One turn moves every row onto another: examples first, then more rows asked
J571: [  9 -11 -65 -17  -7  15  39 -16  -2  10  56 -12   8]
J305: [  4  11 -39  13 -27  10   3 -25  12   5  27  13  31]
J156: [ 20 -26 -34 -25  14  54  15  13  -4 -34  44 -11  22]
J421: [ 15 -13 -22   2  22   3  -8  -7  -6 -31   1  -8  42]
J719: [ 12  -6 -35 -32 -16  25   2  15   7  17  21 -31  56]
J247: [ 38 -10   5   6 -29  38  11 -11  -5 -14  23 -34  46]
J269: [ 29 -16 -48  20 -27  14  33   0  -2 -50  19 -12  16]
J191: [ 33   9 -46 -12  -5  14 -16   2   4 -18  32 -37  -5]
J673: [ 43  15 -31  -5  -6  33  28 -11 -20  -5  29  -1 -13]
J997: [ 17 -15 -25  29  -3  14  34  20  -3   5  30 -23  49]
J394: [  4   5 -29  -7 -23  42  24 -26  26 -25  58 -27  19]
J297: [-24   3 -29 -13 -22  55  20  -7  -3 -11  25 -16  10]
J516: [ 24 -15  -7 -35  -6   0  46   1 -21 -24  24 -23  35]
J245: [  8 -16 -13  -1 -12  35  27 -21  -2 -30  -9 -21  55]
J339: [ 18  24 -38 -28  31  23  24 -19  16  -2  19 -13  26]
J649: [ 23  29 -31  -2 -16   2   6 -14 -31 -24  16 -32  47]
J884: [ 28 -21 -60   9  -9  36  37  -7 -21  -6  25 -23  62]
J469: [ 51 -30 -18 -17 -16  12  -2 -20 -23  -5  28  -4  33]
J333: [  9 -17 -52 -38  -7   3  21 -15   9  -8   6 -10  -2]
J509: [ -5  11 -60   5  15  22  14  10  -7  -5  47 -26   5]

J247 -> J509
J156 -> J269
Now find these:
J191 -> J421
J649 -> J339
J884 -> J394

One turn moves every row onto another: examples first, then more rows asked
J371: [-10   1  -5   7  -8  36  22   1   6 -13   2  13  -9  40 -14 -22  28  16
  35  16  13 -21 -12  16  -4   5  -5 -48  -7   0 -26]
J273: [ 19  11 -27 -16 -48  -7  -4 -18  -6 -25  27   8  -2 -10 -17  10 -16  -8
  12 -10  -6 -13   2   8  44  -9 -13   8  19  21  27]
J104: [ 30 -17 -29  19 -29  12  14  11  -7   4 -17  20  20  42 -17   6  -9  11
   4 -16   6  17   6 -16  33  21  14  10 -14  22  36]
J984: [ -2   7  -2   6 -19  14  24 -24 -10 -28  10  23  -5  38 -14 -18  18  -7
  32   8   7 -18 -33  -5  18   0  -1 -45 -32   1 -29]
J343: [-12  36 -11  19 -25  12 -36   7  -1  13   9   0  52   3 -22   2 -13   1
  16 -21  27   8 -18  10   7  23 -28  14  18  17 -11]
J597: [  1   5  -3  25  -3  -2   4   0   3   6  19   4  47 -12 -33   0  10 -14
 -17 -14  -9  -2  24  -6  28  -4  18  24  12 -10 -16]
J898: [ 24   2 -27  35 -50 -13 -19  24  -7 -11  13   3  12 -32 -19   0  11  30
  16   6  12  -6  29  16   7   7 -37 -11  -8  -3   7]
J804: [ -7   0 -10  40 -42 -16 -19  31 -12  -3  13  18  28 -29 -14 -12   3  22
   2  -9  17   7  38   3   8   3 -30   2  -3  -4  -3]
J675: [-12   1 -18 -13 -38  -6  -4  -5 -12 -11  20  24  17  -2  -7   7 -21  -9
  -2 -25  -1   2  10  -5  40 -10  -8  14  26  28  27]
J780: [ -9  -8  -6  -2  -6  18  15  -3 -10 -13   3  16  -3  26 -15 -10  42  12
  32  15   2 -21 -22  12  -2  -8 -19 -58  -4   2 -26]
J203: [ 36  -3 -41  27 -38  26  10   5  15   2  -4   4  19  17  -9  20 -11  13
  10  -5  12   1  16   3  19  31  15   8 -26  15  31]
J761: [ 15  32 -14  15 -22  15 -28   8  -6   9  -7  -3  40  36 -37  -7 -12   6
  26 -17  27  13 -36   5  19  29 -23  12  16  20  -2]
J498: [  1   9   5   8 -22  14  30 -30 -12 -26  16  30  -7  41  -2 -22   2   2
  25  19  18 -13 -21  -3  15  -5 -11 -42 -32   0 -17]
J344: [ -4  11   6  10 -13  37  31 -17   4 -14  10  20  -8  49  -3 -28   4  14
  28  23  25 -16 -10  11   2   4  -6 -40 -17  -1 -20]
J627: [  1   2 -28 -14 -32  -3  18 -15 -17  -7   7   6   7  -2 -22  -7 -19  -5
 -18   0  -5  -1   1   5  39  -9 -15  15  38  33  25]
J300: [ 15   5  -9  41 -46 -15 -25  38 -19  -7  -2  12  16  -3 -31 -28   5  35
  20  -3  24  11  19   7  11  11 -44  -4   2  -3  -2]
J125: [ 19  40 -25  11 -26  21 -32  -2  11   4  12 -19  36   3 -31  11  -7   4
  27  -6  21  -7 -25  25   9  25 -25   9  18  14  -6]
J733: [  5   0   4   6  -6   5  25 -32 -20 -15  13  27  10  31  -8  -7  25  -1
  20  21   5 -14 -29  -6  11 -13 -15 -49 -29  -3 -24]
J730: [  1 -11   1   4  -1  13  22 -13 -16  -6   6  23   8  27  -6  -5  38  17
  20  26   5 -15 -14   7  -6 -12 -25 -57 -13  -2 -20]
J475: [ 25   3   3  34  -2  -8   3  13  -3   3   7  -2  36   2 -54 -20  25   3
  -6  -1  -9   0  21  -3  28  -3   8  17  14 -21 -24]
J315: [ -8   3   4   0  -4  32  20  -8  -2  -6   8  17  -2  37  -6 -18  23  22
  28  26  17 -18 -11  20  -8  -5 -23 -51   3   2 -20]
J762: [ 12  -4 -10 -16 -30 -18   1  -3 -21 -18  14  18   4   9 -32 -10  -4  -4
   2 -16 -13  -1   4  -5  51 -20 -10  10  39  17  18]
J246: [  0 -12  -7   7 -11   6  23 -14 -17 -20   3  24   0  27 -12  -5  39   3
  27  12  -1 -17 -25  -5   8  -8  -9 -56 -30  -1 -25]
J424: [ -9   8  -3   7 -26  28  24 -10   0 -28   8  22 -20  42  -8 -30  10   8
  37  11  18 -19 -17   7  10   6  -4 -44 -23   3 -21]
J282: [ 15   7 -13  32  -9  -1  26  -6  -2   4   6  -8  31 -14 -44 -22   5  -4
 -30  13  -7  -3  22   1  28   0   9  25  13  -6 -16]
J686: [  7  35 -26  27 -25   9 -16  -4 -13  15  -8 -13  48   4 -34  -7 -14   3
   0   3  27  11 -34   9   8  29 -36  12   9  24 -10]
J883: [  6  11 -19  44 -49 -19  -4  17 -23  -7   3   4  18 -30 -28 -30  -6  23
  -9  14  21   6  19   8  12   8 -46   3  -2   3  -6]
J108: [  5  -6 -29  29 -29  22   2  12   4  15  -8  17  39  21  -2  16 -17   7
   0 -22  18  17  14 -10  16  29  11  14 -19  21  26]
J622: [ 18  -9 -44  25 -32  16  21   3  -9  15 -23   7  28  18 -11   8 -16  14
 -15   2  14  17   0  -5  17  28  -5   9 -13  34  33]
J527: [ 35  11 -16  27  -8   0   5 -10  10  -1  20 -13  38 -16 -42  10  21 -10
  -4   3 -14 -14  14   5  27   1  17  15  -1 -16 -16]

J675 -> J343
J498 -> J315
Now find these:
J761 -> J475
J203 -> J898
J424 -> J780
J282 -> J622

One turn moves every row onto another: examples first, then more rows asked
J288: [ -5 -20 -20  15 -13  23 -10  -4  -4  24   9  23   4]
J388: [  8  18 -24   3  -6  -8 -49  -2 -26 -19   1  -1  -1]
J278: [-10   2  -6  -5  -9 -36   4 -11  21   2  17 -29 -17]
J802: [ 10   4 -20  -9  -6  10 -45   2 -27 -16  22   9  -6]
J803: [  0  18  -3 -15  -7  -5   9  24  12 -48   5  -8 -21]
J158: [ -5 -17   6 -12  -8 -14   8  -3  16   8  33 -15 -29]
J799: [ -4 -20  22  -5  -5 -10   6   9  17   8  26 -11 -33]
J663: [ 26  17   8  -9   6  19   1  12  13  32 -30  -3   0]
J653: [ 25   9 -10 -25   7  26   5   0  13  30  -5  -7   7]
J403: [  3  16  -5 -18 -24 -12  14  15   2 -37  -3   4 -33]
J12: [ 25  18 -18 -15   8  11   3  -6  12  27 -21 -16  12]
J439: [ 10  12   8   7  -5   7 -51  21 -25 -15  -3  14 -15]
J418: [  8  19   0  13  -5  -3 -52  17 -25 -17 -12   7  -9]
J397: [ 11  -8  -9  -1   3 -10  18  16  -7 -42  -5  -5 -28]
J112: [-11   8   3   4  -5 -40   0  -3  23  -1   2 -30 -17]
J438: [ -9  -3  30  12   0 -24  -1  18  21   4   0 -19 -29]
J654: [ 25  13 -17 -22   8  18   4  -6  12  28 -10 -13  12]
J808: [ -7  -8  -5 -13 -10 -25   6 -11  18   4  29 -23 -22]
J178: [-11 -10   0  31   4  27 -20  20   8  15  -5  14  11]
J785: [ 26  12   8 -16   5  27   2  12  13  32 -19  -1  -1]
J477: [  9   4  -7 -13 -21 -14  18  10  -6 -35  -6   5 -36]
J316: [  0  21  -3 -18 -18  -8  10  21   9 -43   2  -1 -27]
J212: [-15  11 -32  10 -29   5 -18 -12   7  21  -1  13  14]
J861: [ -6 -21  -8  24  -2  29 -13  10   0  20   4  20   6]
J598: [-11   5  18  13  -2 -35  -2  10  23   1  -5 -27 -22]
J717: [ 24  22 -10  -8   7   8   2  -1  13  28 -31 -14  10]
J357: [-19  23 -24  16 -23   4 -23  -2  15  16  -9   8  18]
J634: [  2   9  -4  -7   4  -4  11  26   8 -49   4 -11 -20]
J747: [ 25  21   0  -6   7  12   0   6  13  29 -35 -10   5]
J434: [  8  21 -13  10  -6 -10 -51   7 -25 -18 -11   1  -4]
J254: [  7  -2  -7  -2   8  -6  15  21   1 -48   1 -10 -22]
J736: [ 11   2  -6  -7  -6  17 -46  11 -26 -14  21  14 -12]
J708: [ 10   5   5   0  -5  16 -49  19 -26 -14  10  16 -15]
J881: [ 25   9   1 -22   5  30   3   7  13  31  -8  -2   2]
J448: [  9  12 -27  -6  -6  -1 -46  -4 -27 -18  13   2  -1]
J656: [-17   7  -2  32   0  18 -25  21  16  12 -12   9  17]
J140: [-21  22 -11  26 -12   9 -27  12  19  12 -14   7  20]
J496: [ -9  -7 -30   9 -24  14 -12 -13  -1  24   7  20   8]
J51: [ -6 -14  32   5  -2 -14   3  18  19   7  13 -12 -34]
J276: [ 12  -5  -9  -6 -10 -14  20  11 -10 -38  -7   2 -35]

J448 -> J388
J112 -> J598
J656 -> J178
Now find these:
J403 -> J316
J881 -> J653

One turn moves every row onto another: examples first, then more rows asked
J281: [ -3 -16   0   7  37 -31 -10 -16  16  30  15  11  -7 -21 -10 -30  23 -28]
J709: [ -3  25   4 -36  21 -14 -18  12   8  40 -22  11 -18 -45  -1 -13   9 -26]
J256: [  4  38   3   9  43  -5 -17   1  16  19  12  17  16 -44   5 -11 -14 -11]
J689: [ 35  10  11  -4  37 -14 -20  -7  15  22  -5  36 -14  11  -9  35  17 -21]
J813: [-20  19  37   3  -9 -31   8 -10  10  10 -26  35 -10 -23  21  22   5 -12]
J9: [ -7  15  15  -2 -22 -11 -19  -2 -10  19  -4  -3 -10  33 -11  27 -12  -8]
J200: [  2  -6  37 -18 -20   6 -46   9  29  25 -32   7   3 -21   4  11  -7   1]
J327: [ 22   8  18  -2  36  11 -22  -5  -1  23  -3  -1  -8   6 -12 -44   7 -36]
J912: [-23 -28  17  -6   9 -18  -8  -6  10   4 -19  19 -47   0   8  19   1  -1]
J772: [  9 -14  -1  23 -22 -11  11 -16   8   1  18  17   9 -12   4 -11 -23 -10]
J199: [ 12 -35   3   2 -10  -5 -10  -8 -23  10  -2  16 -10   2   7 -22 -22 -19]
J970: [ -2   2  -6  27   6 -26   6 -17  34  22  29  18   5 -15 -13 -25  -4 -22]
J955: [ -4  10  17   9  39  -4 -15 -23  16   4  19  -5  18   3 -24  -7  18 -33]
J961: [ 15   1  23 -11   5   9 -10  -5 -19   0 -16   3   2 -30  23 -34   0 -29]
J876: [-36   2  16 -33  -3 -17 -20   1 -18  17 -28   2 -13 -14  -6  15  -6 -23]
J461: [  7  26  17  -5   4   0  11  10  10  29 -37  36 -42  -8   8 -15 -20 -13]
J374: [-11  13  -1  -9   4  -3 -21   3  47  16  -5  -6 -13 -24  -6  42   5   3]
J380: [  1   9  35  18   8   0 -33  -7 -26   6   3   8  21  12  10   4 -23  -1]
J519: [ 11   5  27 -10   4   1 -41  11  25  42 -27 -10 -31  -1   8   3  20   7]
J230: [ -7  26  -9  17   4 -24  -9 -17   7   0  27  -3   2  -1   8   9  -2 -42]
J274: [ 31  26  24   8  -8   1 -10  -7  22  20   9   6  19  10 -18  18  10   8]
J472: [ -6 -20  38  17 -13 -12 -15 -10  28  11  -8  28 -24  30  -5   8  -9   4]
J968: [-23   9  20   5  32 -14 -33  -1 -37  18  -7  -2 -12   3  16  -5 -10 -12]
J582: [-16 -15  -2 -19  25 -18 -18   5  35  23 -19  36 -48 -23  -3  -4 -13 -25]
J815: [ 23  35  14  24  13   4 -28   1   8  18  18  21  24  -4   5  -8 -32  -7]
J732: [ 14 -11  18  -9  19 -12 -20  -2  59  19  -7  49  -9 -38  -6  -5  -1 -13]
J223: [ -3 -41  13  -7  26 -15 -23 -12 -14  23  -7  13 -11 -10  -9 -33   5 -29]
J569: [-17  19  28   9   4 -38 -25 -10  25  30  -7  44  -4  18 -15  24  -8 -36]
J232: [ 37  -3  24  18  -4 -14 -21  -2  50  23   4  41 -16   4   7   2   3   0]
J292: [ 22  35  20 -12  15   1 -16   5  42  43  -5  20  14 -26 -28 -21   4 -14]
J342: [  1  16  -2 -12 -24  -3 -42  17  41  30 -13   9 -16 -13   3  21 -27 -15]
J778: [ 16  -1  33 -17  35  19  -2  -3  18  13 -32  40  -7  -9 -30   2  -8  -8]
J816: [-34  23  12  -2  52 -13 -24   2  -6  24  -4   6  -4 -30  -3 -20 -14 -21]
J471: [-23  10  23  -6  15   2 -32   5  47  36 -17  -9 -21   3 -29   9   4   0]
J765: [-19  15  11   3 -21  -8 -10  -7  -3  -2  -2   9  10 -17  11 -20 -32 -47]

J955 -> J765
J281 -> J772
J778 -> J569
Now find these:
J200 -> J471
J709 -> J274
J816 -> J815
J912 -> J732

